rotation ticks, each row followed by its count of ticks
The counts run from 0 to 134.
76, 125, 97, 138, 153, 137, 102, 115, 166, 93, 145, 93, 166, 72, 113, 163, 106, 139, 170, 141, 134, 86, 102, 121, 161, 125, 163, 141, 92, 122, 143, 78, 147, 167, 113, 157, 102, 86, 104, 78, 135, 110, 141, 126, 127, 88, 120, 130, 141, 86, 71, 79, 151  70
89, 135, 128, 116, 133, 109, 137, 133, 101, 152, 147, 80, 156, 80, 165, 134, 178, 186, 146, 126, 159, 113, 144, 119, 100, 122, 99, 123, 109, 152, 32, 162, 98, 173, 105, 159, 108, 94, 176, 97, 120, 113, 114, 117, 149, 145, 156, 159, 166, 124, 143, 107, 131  115
101, 111, 93, 94, 158, 159, 102, 133, 94, 150, 132, 80, 137, 110, 149, 135, 159, 154, 127, 107, 175, 81, 122, 78, 187, 163, 138, 86, 110, 145, 130, 191, 83, 132, 92, 155, 114, 123, 117, 79, 128, 146, 176, 170, 127, 125, 118, 129, 104, 136, 158, 122, 156  125
86, 155, 137, 138, 116, 119, 92, 142, 142, 157, 129, 75, 189, 89, 134, 158, 132, 120, 128, 166, 122, 120, 138, 143, 133, 145, 159, 106, 107, 144, 70, 124, 126, 126, 124, 123, 98, 64, 115, 114, 91, 106, 147, 100, 150, 92, 175, 135, 161, 46, 112, 118, 157  112
96, 89, 141, 144, 117, 125, 109, 134, 186, 153, 137, 98, 109, 99, 109, 137, 106, 111, 167, 127, 122, 121, 118, 165, 160, 153, 189, 155, 110, 85, 144, 112, 97, 149, 63, 85, 58, 86, 142, 121, 66, 143, 177, 138, 128, 133, 122, 139, 122, 91, 97, 123, 147  80
97, 139, 83, 78, 131, 136, 115, 139, 111, 132, 160, 123, 174, 79, 149, 129, 127, 129, 138, 125, 128, 104, 160, 110, 142, 159, 124, 96, 104, 139, 149, 172, 109, 96, 112, 150, 94, 73, 47, 73, 92, 139, 162, 149, 114, 83, 128, 119, 121, 77, 102, 135, 145  61
89, 157, 160, 110, 110, 80, 107, 129, 100, 134, 113, 66, 137, 81, 146, 187, 127, 132, 91, 102, 134, 96, 131, 87, 170, 124, 103, 106, 137, 150, 75, 111, 135, 166, 117, 113, 127, 113, 115, 56, 102, 147, 154, 118, 168, 89, 131, 158, 155, 96, 158, 140, 139  43
133, 79, 146, 138, 171, 141, 119, 161, 169, 178, 126, 103, 146, 128, 167, 75, 128, 135, 151, 143, 134, 122, 112, 125, 174, 151, 121, 143, 124, 111, 75, 135, 79, 119, 57, 93, 88, 110, 172, 104, 83, 129, 168, 156, 179, 144, 135, 183, 116, 101, 138, 108, 148  31
132, 107, 130, 143, 191, 155, 133, 156, 155, 159, 128, 97, 169, 110, 172, 86, 107, 114, 152, 157, 141, 132, 126, 148, 169, 154, 125, 131, 104, 146, 103, 122, 106, 86, 78, 101, 98, 101, 141, 97, 89, 114, 189, 170, 164, 124, 144, 175, 120, 98, 114, 105, 149  30
122, 115, 101, 128, 130, 107, 112, 131, 128, 168, 158, 121, 134, 108, 122, 116, 166, 164, 145, 120, 156, 89, 139, 81, 133, 132, 129, 86, 77, 102, 102, 214, 80, 134, 57, 158, 89, 98, 127, 70, 130, 130, 152, 170, 137, 160, 120, 170, 130, 107, 146, 133, 134  57
77, 107, 121, 130, 126, 134, 104, 135, 161, 152, 128, 122, 150, 113, 166, 99, 113, 129, 156, 145, 140, 140, 144, 141, 133, 179, 171, 144, 100, 128, 128, 161, 83, 98, 97, 134, 51, 87, 115, 123, 71, 121, 148, 175, 124, 116, 158, 107, 121, 90, 80, 107, 144  14
91, 138, 60, 149, 177, 129, 141, 108, 136, 80, 157, 107, 167, 61, 123, 175, 99, 172, 164, 114, 144, 126, 157, 128, 157, 131, 128, 117, 114, 161, 101, 131, 145, 102, 130, 178, 116, 105, 121, 71, 154, 120, 132, 142, 143, 76, 159, 149, 121, 102, 88, 88, 122  3
98, 147, 99, 98, 99, 105, 115, 123, 115, 132, 144, 95, 118, 69, 108, 190, 160, 146, 107, 80, 143, 90, 147, 94, 172, 133, 168, 82, 121, 112, 134, 190, 95, 153, 102, 135, 101, 88, 88, 71, 115, 143, 156, 125, 123, 111, 119, 135, 135, 109, 152, 152, 137  59
61, 124, 126, 131, 133, 101, 139, 117, 153, 91, 153, 96, 109, 53, 101, 181, 126, 171, 164, 78, 137, 104, 148, 108, 135, 111, 130, 122, 101, 122, 72, 133, 122, 180, 112, 159, 99, 94, 158, 87, 128, 130, 102, 110, 136, 118, 132, 150, 153, 120, 122, 114, 98  1
116, 118, 128, 151, 173, 101, 137, 138, 157, 146, 137, 124, 143, 91, 143, 115, 123, 156, 151, 108, 140, 156, 175, 151, 133, 138, 100, 142, 130, 111, 54, 150, 71, 74, 70, 118, 98, 113, 180, 95, 89, 112, 153, 183, 167, 144, 166, 200, 140, 113, 129, 116, 121  98
77, 87, 128, 123, 121, 127, 94, 124, 150, 168, 113, 123, 120, 127, 168, 83, 138, 162, 180, 138, 152, 118, 135, 126, 126, 172, 153, 154, 80, 122, 96, 164, 68, 136, 92, 147, 38, 86, 138, 121, 79, 126, 149, 170, 146, 145, 163, 126, 125, 105, 97, 123, 116  15
86, 124, 93, 126, 115, 147, 93, 127, 173, 143, 134, 103, 154, 109, 133, 144, 109, 127, 157, 129, 120, 119, 140, 150, 178, 179, 190, 112, 111, 136, 141, 143, 114, 90, 99, 106, 53, 77, 110, 111, 79, 133, 177, 148, 125, 86, 160, 109, 107, 75, 74, 120, 153  13
110, 118, 155, 167, 149, 108, 124, 143, 205, 135, 145, 89, 142, 95, 115, 137, 90, 112, 140, 134, 109, 133, 133, 182, 151, 137, 148, 120, 121, 128, 65, 101, 150, 114, 82, 82, 96, 84, 164, 116, 74, 117, 153, 131, 183, 103, 155, 204, 148, 79, 107, 106, 136  96
92, 123, 96, 136, 181, 137, 106, 102, 152, 104, 147, 133, 177, 94, 125, 147, 109, 128, 165, 152, 157, 116, 113, 135, 111, 123, 167, 134, 89, 113, 129, 91, 129, 132, 96, 174, 110, 86, 110, 93, 129, 94, 164, 163, 137, 110, 138, 159, 143, 89, 52, 82, 163  71
67, 72, 137, 126, 90, 121, 82, 125, 139, 160, 114, 100, 101, 99, 154, 128, 145, 168, 172, 123, 151, 115, 133, 108, 147, 168, 152, 149, 96, 116, 87, 170, 71, 176, 87, 144, 53, 111, 150, 133, 92, 130, 127, 146, 141, 147, 154, 113, 144, 118, 117, 118, 126  16
132, 166, 84, 118, 174, 87, 142, 132, 127, 118, 163, 90, 172, 62, 120, 187, 139, 164, 121, 97, 153, 130, 156, 136, 132, 111, 102, 122, 141, 122, 80, 136, 72, 103, 90, 143, 119, 100, 129, 55, 134, 123, 147, 124, 140, 126, 163, 184, 148, 103, 155, 108, 125  50
121, 179, 143, 112, 163, 117, 127, 139, 100, 145, 139, 103, 194, 77, 146, 131, 119, 108, 117, 149, 133, 105, 142, 109, 152, 123, 96, 120, 133, 151, 92, 109, 144, 101, 126, 124, 129, 90, 99, 69, 76, 125, 161, 139, 169, 69, 148, 158, 152, 57, 111, 115, 145  45
119, 162, 147, 120, 171, 131, 128, 148, 121, 156, 157, 114, 198, 86, 161, 86, 112, 121, 143, 177, 123, 100, 142, 118, 124, 117, 80, 116, 102, 162, 86, 123, 139, 129, 122, 134, 140, 94, 121, 65, 86, 113, 149, 129, 171, 102, 136, 174, 155, 60, 117, 111, 156  46
61, 91, 122, 117, 97, 109, 93, 113, 139, 131, 114, 82, 88, 93, 152, 204, 140, 165, 139, 99, 154, 116, 117, 110, 169, 158, 164, 159, 137, 132, 76, 142, 74, 172, 107, 134, 59, 101, 134, 131, 102, 148, 129, 138, 133, 123, 147, 112, 141, 126, 117, 118, 130  17
76, 100, 107, 107, 170, 111, 133, 90, 136, 109, 149, 67, 118, 89, 97, 204, 131, 127, 130, 67, 173, 121, 117, 141, 177, 128, 177, 121, 132, 114, 145, 120, 103, 156, 88, 160, 108, 100, 138, 109, 125, 127, 166, 166, 125, 116, 103, 159, 128, 142, 117, 136, 142  75
74, 104, 115, 113, 111, 161, 109, 138, 161, 129, 146, 77, 135, 94, 110, 151, 110, 128, 132, 118, 118, 105, 125, 119, 192, 166, 184, 91, 106, 152, 123, 154, 130, 135, 121, 109, 67, 77, 117, 100, 84, 153, 178, 131, 131, 88, 139, 111, 86, 89, 106, 140, 134  12
84, 96, 189, 152, 116, 79, 96, 105, 139, 137, 103, 121, 96, 99, 151, 110, 116, 129, 171, 115, 161, 87, 121, 117, 137, 152, 110, 152, 102, 101, 69, 113, 133, 166, 95, 161, 93, 122, 164, 94, 97, 108, 132, 184, 176, 127, 138, 177, 159, 95, 88, 112, 121  89
94, 97, 101, 154, 163, 157, 122, 115, 191, 115, 166, 116, 142, 94, 127, 99, 110, 150, 184, 138, 126, 87, 113, 111, 148, 142, 137, 86, 63, 139, 107, 151, 155, 153, 106, 179, 99, 90, 158, 78, 131, 104, 148, 147, 157, 108, 122, 163, 106, 107, 88, 106, 117  5
76, 154, 157, 124, 99, 128, 88, 159, 128, 154, 134, 74, 160, 73, 135, 144, 123, 132, 122, 158, 125, 90, 123, 103, 157, 134, 149, 79, 99, 163, 79, 142, 156, 158, 131, 119, 107, 75, 128, 92, 78, 127, 138, 97, 142, 87, 162, 127, 136, 64, 116, 129, 139  111
82, 95, 93, 108, 160, 129, 132, 119, 122, 127, 145, 103, 114, 115, 122, 125, 139, 154, 151, 62, 187, 119, 162, 124, 131, 152, 165, 90, 117, 138, 109, 194, 98, 90, 90, 176, 74, 108, 147, 107, 126, 117, 166, 200, 136, 116, 148, 147, 125, 126, 118, 130, 124  9
101, 141, 117, 86, 122, 156, 97, 132, 121, 145, 153, 133, 175, 77, 151, 70, 129, 139, 156, 154, 128, 76, 147, 88, 140, 155, 136, 104, 79, 129, 136, 171, 116, 140, 116, 146, 85, 79, 73, 73, 83, 144, 156, 138, 136, 96, 118, 113, 121, 88, 101, 134, 127  62
113, 107, 137, 162, 90, 89, 93, 134, 170, 168, 114, 118, 108, 127, 138, 116, 143, 156, 122, 140, 131, 99, 119, 91, 138, 164, 123, 88, 82, 95, 65, 176, 121, 133, 86, 125, 94, 108, 172, 65, 102, 110, 137, 149, 147, 152, 150, 156, 123, 69, 143, 146, 125  105
92, 81, 132, 124, 148, 111, 127, 92, 143, 116, 160, 77, 100, 110, 99, 153, 150, 142, 150, 74, 177, 103, 95, 116, 146, 121, 175, 112, 108, 103, 121, 137, 122, 191, 69, 164, 102, 98, 156, 106, 135, 111, 156, 172, 157, 144, 94, 180, 154, 149, 118, 121, 143  74
